In the rows, zero is written as 128.
Each row of Z is roughly a mix of the hidden directions of one of 3 groups; one row fits no group.
Z (99 x 10):
[[170 152 121 121 108 159 171  98 142  95]
 [101 194 127 152 119 144 123 132 162 154]
 [ 94 120 136 158  95 156  88 102 166 121]
 [144 131 109 110 105 129 201 117 157 131]
 [160 129 160  95  94  73 130 120 113 113]
 [160 110 192 112  98 118 110 143 142 109]
 [110 182 112 110 123 171 111 135  89 141]
 [123  78 167 141  94 128 165 108 152 139]
 [164 141  88  96 154  96 151 124  91 140]
 [137  70 131 112 145  96 140  87 102 112]
 [113 127 151 163 157 140  66 115 111 106]
 [150 132  94 143 139 168 105  81 129  90]
 [129 187  98 133 149 112 103 134  85 118]
 [120 193  93 126 153 136  91 140 123 120]
 [100 130 132 142 146 114  95 184 108 167]
 [172 122 184 103 123 110  97 138 131 103]
 [136  65 116 122 143 127 161 101  96 106]
 [ 99 173 115 111 132 170  95 138  91 118]
 [ 98 185 122 143 133 132  93 157 148 156]
 [178 165 132 119  94 123 157 117 104 160]
 [140 137 134 129 121 127 211 127 153 124]
 [130  86 111 158 148 160  98  84 107 131]
 [108 155 117 147 143 179 115 176 152 146]
 [149 167 142 104 141 120  73 163 150 140]
 [154 149 142  84 164 145 151 159  92 115]
 [178 146 178 109  95 125 109 141 119 109]
 [ 78 141  78 146 140 163 144 125 120 152]
 [120 138 144 110 118  88 101 175 138 176]
 [113 162 132 109 135 181  86 132  91 131]
 [132 137 132 138 104 157 199 151 151 138]
 [153  71 132 102 122 105 169 102 112 121]
 [140 125 119 108 103 118 203 136 152 142]
 [122 136 127 158 148 118  51 128 111 118]
 [109 117  66 174 149 125 150 108 131 125]
 [107 109 117 104 151 169 106 132 159  77]
 [152 154 106  94 143 116 159 164  89 155]
 [114 188 114 139 132 156  99 166 150 141]
 [117 199 140 158 133 147 106 133 151 141]
 [117 130 141 113 137 191  92 117 104 162]
 [147 110 124  98 102 137 195 142 153 130]
 [161  96  77 158 107 158 100 129 138 123]
 [116 148 127 137 153 120  54 124  97 125]
 [134 103 112 121  96 163 164  97 155  88]
 [ 78 151 124 123 111 161  99 155 114  89]
 [177 126 186 113 107 111 121 148 148 111]
 [160 109  69 128  98 126 100 113 157 116]
 [121 148 132 130 158 111  56 112 107 110]
 [115  97 123 194 103 124 106 117 161 128]
 [155 140 110 103 147 111  79 149  90  96]
 [108 153 172 155 130 134  91 148 163 160]
 [140 172 112  90 154 126 154 141  84 150]
 [111 133 132 107 143 113  53 116 101 129]
 [ 78 116  84 140 152 157 139 111 123 164]
 [ 62 105 110 139 130 174 123 128 128 145]
 [161 102 109 108 127 167 162 100 141  87]
 [ 92 113 147 128  93  96 137 160 141 177]
 [145  68 139 140 129  80 137 106 151 115]
 [143  64 130 158 131  95 134  99 147 112]
 [149 142 110 123 159  60 150 132 146 110]
 [144 125 133 140 106 164 157  79 148  84]
 [ 96 113 144 164 108 126 177  86 138 145]
 [128  50 145 116 138 121 156 120 131 144]
 [112 111 129 134 147 120  59 129  87 145]
 [165 125 145 122 112 173 156 105 170 101]
 [174 104 100 170 124 105 115 140 155  98]
 [141 110 103 127 101 157 173  97 120  83]
 [138 187 125 128 145 143  89 174 131 137]
 [ 71 148  97 134 129 178 132 142 120 146]
 [ 88 113 155 166  97 125 108 110 172 124]
 [108  78 133 142 125 175 116 100 121 166]
 [ 99 135  95 141 133 168 157 121 127 183]
 [124 198 105 134 141 108  99 131 100 124]
 [153 120 156 146  96 154 171  90 146 103]
 [143 129 131 114 113 154 204 150 145 130]
 [137 111 155 142  91 153 157  86 163 102]
 [ 95  81 141 137 106 128 119  74 155 129]
 [156 113 123 103 114 140 194 122 159 107]
 [ 93 107  81 167 164 156 125 113 134 130]
 [150 119 189 104 118 120  96 153 143  97]
 [ 88 172 109 118 131 180 116 147 107 141]
 [128 142 121 135 162 140  61 116  90 117]
 [144  67 136 117 129 114 156  86 111 104]
 [183 143 178 103 108 107 114 140 127 113]
 [166 140  68 153 115 150 118 110 148 105]
 [ 80 167 112 114 138 175 109 152 113 129]
 [ 89  92 115 172 118 178 124 128 142 123]
 [111  88 152 180 123 128 108  96 155 106]
 [138 116 121 101 104 131 203 125 151 137]
 [120 170 132 144 129 169  99 175 157 140]
 [163  72 142 122 126 118 134 182 133 119]
 [140  83 134 131 131 166 185 108 149 129]
 [133 177 102 121 123 145  83 171 121 109]
 [126 144 104  99 137 111  61 159 121 112]
 [ 84 142  72 137 152 148 145 117 115 158]
 [127 136 115 141  91 124 190 147 158 157]
 [155 163 108  67 149 124 145 135  99 126]
 [144  89 128 143 138  91 172 120 168 154]
 [119 158 154  75 117  84 132 160 141 133]
 [125 180 120 143 143 165  81 136 144 103]]

One row of each group comes first, with its name. Which group is each row after those in?
[ 91 153  83 139 116 160 156 123 109 163]
V
[146 118 117 137  98 153 191 161 148 142]
M
[132  63 142 125 100 127 174 107 132 121]
A

[177 147 131 109 120  82 164 115 120 159]
V
[152 132 119 158 100  84 165 142 153  91]
V
[112  92 146 164 117 124 120  83 168 100]
M
[160 152 130 133 123 156 167  76 144  99]
A
[148  69 146 143 106  99 155 103 148 144]
V
[111 117  87 164 166 156 151 119 149 161]
V
[156  80 154 133 115  81 154 116 157 133]
V
[ 86  90 144 147  96 169 142 140 153 145]
V
[110 108 145 107 142  74 155 128  98 168]
M
